<199>: [130 113 156 162 111]
<140>: [130 113 120 162 169]
<25>: [ 96 155 148 157 171]
<174>: [180  59 156  99 108]
<172>: [121 179 113 120 111]
<6>: [ 96 179 113 120 104]
after: [121] => [179]
q: [180  59 156  99 108] => <174>
after: [155] => [148]
after: [59] => [156]
after: [99] => [108]
after: [148] => [157]

<60>: [ 85  84 192 146 107  94 140  75 140  70]
<187>: [153  70 178 146 120 124 168 116 132  66]
<172>: [ 64 164 127 157 124  84 117 159  88 161]
<140>: [ 89  97 193 175 111  93 152  66 143  89]
<199>: [ 89 192 193 175 111  93 152  84 145  63]
after: [164] => [127]
after: [117] => [159]
after: [159] => [88]

<60>: [170  71 158 181 184 147 139 130 111 171 138 111  82  63 169  96 112  77
 193 150]
<172>: [129  65 114 104  75  67 109 160  96 178  92 127 169  64 123  85 120 187
 101  92]
<199>: [143 103  84 186  90  80 127 135 149  65 127 137 178  92 141 119 100 178
  78 118]
<174>: [ 64 161 171 142 129  97  83  70 164  73 150 173 164 138 125 134 140 102
 133  75]
<23>: [136  81  92 144 162 103  75 141 168 137 160  90 181  90  74 118  77  69
  89  64]
<187>: [ 93  98  78 112 114 150 170 162 163 176 114  72  84 171 105 151 189  83
  63 153]
<120>: [ 84 153 177 111 125 152  63 158  75  91  62  77 109  64 156 161 190 165
 152  95]
<144>: [161 181 109  95 182 187 130 132  90 159  76  88 129 102  79  80  85 193
  64  89]
<85>: [ 97 117  65  93  93  70  89 180 108 140 182  73 145 121 152 115  97 141
 171  70]
<25>: [115 105 179 123 136 191 154 154 119 117 167 104 185 164 122 120 111 148
 115  80]
<140>: [112  94  89  67  71  97  71  98 103  81  64 116 100 168 130 102 156 167
  62 141]
after: [190] => [165]
q: [ 84 153 177 111 125 152  63 158  75  91  62  77 109  64 156 161 190 165
 152  95] => <120>
after: [185] => [164]
q: [ 64 161 171 142 129  97  83  70 164  73 150 173 164 138 125 134 140 102
 133  75] => <174>

<144>: [ 51 176 144  95 171 176]
<25>: [135 109 145 104  95  94]
<120>: [129 175 113 134 125 175]
after: [125] => [175]
after: [134] => [125]

<140>: [171 157  82  81]
<6>: [104 103  83 143]
<85>: [184 157  82  81]
<187>: [150 138 172 105]
<144>: [146 142 126 105]
after: [104] => [103]
after: [171] => [157]
after: [83] => [143]
after: [146] => [142]

